(in the rows, 128 means zero)
Rows swapped in pairs by one turn or mirror: which row each one swaps with:
The rows were stretched afterwards, more along some directions than others.
z_812: [161 118 164 109 140 126 116  94 107 143 127 144  94 152 126 153 142 124
 139]
z_416: [159 124 170  99 163 153 141 104 153 147 137 121 118 130 133 124 141 124
 139]
z_870: [137 125 151 141 165 127 140 118 153 140 142 121 109 114 148 125 124 132
 132]
z_940: [164 117 173  93 166 157 134  98 142 149 143 123 119 131 131 122 139 121
 143]
z_582: [171 118 146 130 136 144 160  92 110 139 129 127  96 113 127 142 156 123
 147]
z_72: [148 124 154 144 168 126 145 107 150 143 144 120 107 112 143 123 124 128
 136]
z_181: [156 132 158 135 142 142 155 120 111 163 152 112  96 101 147 140 134 110
 130]
z_315: [172 122 172  95 161 151 143 101 140 154 133 127 111 130 129 128 147 127
 151]
z_804: [116 143 139 139 134 141 137 141 134 130 147 121 100 119 118 129 101 124
 123]
z_143: [158 142 154 144 126 115 147  91 123 143 167 114 106 126 116 130 145 117
 133]
z_47: [140 124 130 119 148 126 137 140 143 135 130 141  96 127 113 117 127 136
 129]
z_166: [139 126 128 123 144 123 139 142 142 134 129 138  97 127 113 117 123 135
 127]
z_365: [142 125 126 126 145 128 144 141 139 135 124 138  95 123 117 114 124 136
 132]
z_593: [151 121 172 102 156 149 132 110 147 156 135 122 114 125 135 124 139 126
 147]
z_492: [160 121 166 113 131 124 118 100 109 145 130 142  94 148 125 163 143 122
 139]
z_225: [160 113 164 102 157 148 142  99 153 151 136 121 118 127 135 121 137 119
 143]
z_89: [169 120 138 129 133 145 161  98 110 142 126 127  93 111 126 136 149 124
 145]
z_217: [155 118 163 100 161 154 136 108 154 150 134 124 115 126 136 122 140 122
 146]
z_191: [141 120 151 137 168 129 137 111 151 138 143 126 111 114 150 127 124 132
 136]
z_489: [164 144 154 139 130 115 145  90 122 146 167 117 104 124 116 130 150 111
 134]
z_750: [162 143 155 140 127 119 146  88 119 148 170 118 105 127 117 135 146 113
 134]
z_699: [174 116 157 111 143 124 119  90 110 136 125 144 108 149 124 157 147 122
 145]
z_98: [169 117 173 102 164 143 136 102 149 148 138 119 114 126 124 116 141 129
 152]
z_596: [171 117 165 102 150 130 121  90 109 139 122 141 101 146 127 157 140 113
 135]
z_407: [162 118 158 102 142 130 117 107 113 140 123 143  95 149 128 164 144 131
 139]
z_639: [166 107 164 105 140 126 124  90 107 139 121 146  98 153 124 152 142 122
 137]
z_346: [115 147 132 141 129 141 142 140 134 125 143 117 102 122 120 133 106 123
 128]
z_439: [170 115 164 101 143 132 120  91 108 148 135 144 100 150 130 169 145 119
 131]
z_570: [164 121 172  99 171 157 139  97 149 152 138 124 117 127 132 120 143 118
 140]
z_456: [117 143 137 142 128 144 139 141 131 125 142 113 105 116 116 123  98 123
 128]
z_404: [171 116 172 101 165 147 145 106 146 152 140 124 119 133 135 126 146 125
 149]
z_922: [142 122 132 120 149 123 140 140 141 136 129 142  99 126 115 114 124 136
 131]
z_129: [161 116 157 107 133 127 126 100 112 131 125 134 102 150 125 165 138 128
 140]
z_756: [143 122 153 143 166 123 140 112 149 143 146 125 112 118 144 125 126 131
 135]
z_764: [155 143 147 141 127 117 142  92 123 143 168 117 110 126 120 128 145 114
 129]
z_205: [157 143 153 142 127 115 145  90 124 145 168 114 108 125 120 130 145 113
 130]
z_855: [173 117 143 128 138 148 162  92 113 142 129 127  99 109 132 138 153 122
 145]
z_986: [158 126 157 131 144 142 154 116 108 164 147 118  92  98 149 134 134 108
 129]
z_362: [175 117 145 124 139 146 161  89 110 142 126 132  97 110 130 139 155 121
 146]
z_265: [157 132 157 134 143 144 151 112 106 163 147 117  96  96 143 134 138 104
 126]
z_420: [166 115 156 105 132 127 121  94 109 142 124 143  94 143 131 161 144 116
 136]
z_657: [161 113 153 112 131 126 122  94 118 138 129 139 102 149 133 160 144 117
 132]
z_342: [160 128 157 136 143 143 149 116 103 162 144 116  98  99 138 131 130 103
 130]
z_636: [120 147 134 139 131 142 141 143 139 120 141 117 105 122 119 137 109 127
 132]
z_367: [163 112 170  98 162 149 142  95 141 149 129 126 117 134 125 116 142 121
 148]
z_184: [143 123 154 143 167 126 140 109 151 142 148 122 112 118 146 127 124 129
 135]
z_901: [157 133 150 131 138 144 152 119 111 162 146 112  96  93 146 138 137 108
 129]
z_156: [120 144 132 141 131 141 140 147 138 127 145 121 100 120 123 136 104 127
 127]
z_787: [116 146 136 142 127 139 142 145 133 126 148 115 104 123 124 138 103 127
 127]
z_208: [165 124 158 124 145 141 149 118 108 165 149 120  95  98 146 141 138 110
 131]
z_613: [163 121 175 101 163 149 138  94 139 156 131 122 111 127 128 116 140 122
 151]
z_749: [165 116 162 100 140 130 117  90 107 143 131 144  98 147 125 159 140 117
 127]

z_804 swaps with z_265
z_699 swaps with z_98
z_749 swaps with z_570
z_346 swaps with z_986
z_855 swaps with z_166

Rows swapped in pairs by one turn or mirror: which row each one swaps with:
The rows were stretched afterwards, more along some directions than others.
z_848: [ 81 163 111  97 122 127 146 175 120 131 119 107  99 168 120  75 138]
z_990: [109 105 116 118 100  99 129 148 116 111 149 149 114 159 151  93 116]
z_82: [150 109 156  89 130 128 120  79 119 140 153 145 158 136 118 137  83]
z_955: [111 158 114 138 142 140 140 125 105 128 131 144 101 110 101 128 119]
z_134: [ 84 142 108 116 132 107 130 184 121 135 112 110  94 152 126  59 137]
z_956: [ 75 148 110 104 118 134 140 169 126 133 108 106  90 151 116  97 146]
z_668: [135 124 151 159 141 123 152 108 109 123 138 124 165 158 133 117 122]
z_255: [ 74 164 136 154 118 146 134 105 121 125  98 137 115 155 102 129 116]
z_425: [ 91 140 106  97 135 101 115 179 132 143 120  94 101 158 118  77 137]
z_493: [100  93 133  94 125 151 111  94 142 142 123  97 181 192  85 113  83]
z_370: [ 81 153 119 163 121 144 124 109 124 139 105 148 127 136 105 138 123]
z_6: [142 160 149 131 143 121 121  97 150 161  98  95 121 151 123 156 144]
z_623: [138 121 148 138 146 125 134 104 115 129 139 108 179 161 129 114 117]
z_226: [113  96 141  90 134 144  91  97 148 146 111  85 178 175  84 131  87]
z_649: [122 164 141 142 147 136 116  94 142 160  93  96 119 138 112 150 145]
z_452: [ 82 117 105  93  90 119 131 143 136 114 144 153 110 160 148 123 122]
z_829: [144 109 143  76 118 136 121  84 119 116 152 137 149 137 109 128  83]
z_467: [119 107 145  82 128 142 103  85 137 142 126  85 178 188  81 133  92]
z_2: [101 152 109 114 140 112 131 184 124 139 114  99 100 137 127  79 147]
z_907: [ 84 153 129 171 124 142 139 115 122 128  97 143 118 131 102 119 120]
z_964: [ 96 104 130  86 130 158 108  88 129 156 126  87 185 183  71 116  79]
z_347: [106 122 120 103 118 112 129 156 137 144 117 123  88 141 127  83 126]
z_90: [ 97 162 121 133 141 144 142 116 104 149 141 139 112 116 101 112 102]
z_592: [ 94 136 126 107 102 100 153 165  96 102 159 151  96 155 141 100 133]
z_773: [153 115 145  84 124 136 120  92 118 125 151 126 158 132 115 134  92]
z_965: [111 167 136 130 150 133 140 111  94 153 134 136 102 120  94 131 111]
z_232: [107 163 122 142 151 127 130 118 114 143 134 144  94 111 108 130 122]
z_421: [141 131 150  75 124 127 104  96 127 132 148 131 148 123 116 150 105]
z_891: [139 133 157 142 142 108 150 119 106 121 138 112 162 154 134 108 117]
z_325: [ 90 105 112  96  97 102 105 138 127 125 147 153  96 152 143 123 108]
z_15: [ 78 158 132 153 121 134 122 118 125 127  92 134 108 140  97 127 129]
z_652: [ 64 148 115 107 129 135 142 182 121 134 108 112  99 163 124  66 139]
z_968: [ 95 105 104  99  88 105 121 147 129 110 149 162 106 128 143 122 103]
z_464: [140 152 158 127 148 124 114  89 139 161  94  82 122 151 104 143 140]
z_170: [100 124 115  98  88 114 139 130 123 109 156 158 111 150 154 124 114]
z_543: [ 76 131 111 109  87 119 145 148 136 105 136 165 108 149 156 104 125]
z_139: [144 121 161  73 133 129 116  90 131 123 142 127 155 139 119 119 100]
z_379: [113 144 123 130 149 132 126 117 119 129 119 143  88 122 106 132 114]
z_14: [112 167 120 137 133 142 143 115  99 134 137 141 101 107 104 140 116]
z_711: [139 109 156  81 130 130 123  93 119 104 140 140 139 150 119 117  90]

z_2 swaps with z_170
z_139 swaps with z_232
z_592 swaps with z_347
z_6 swaps with z_891

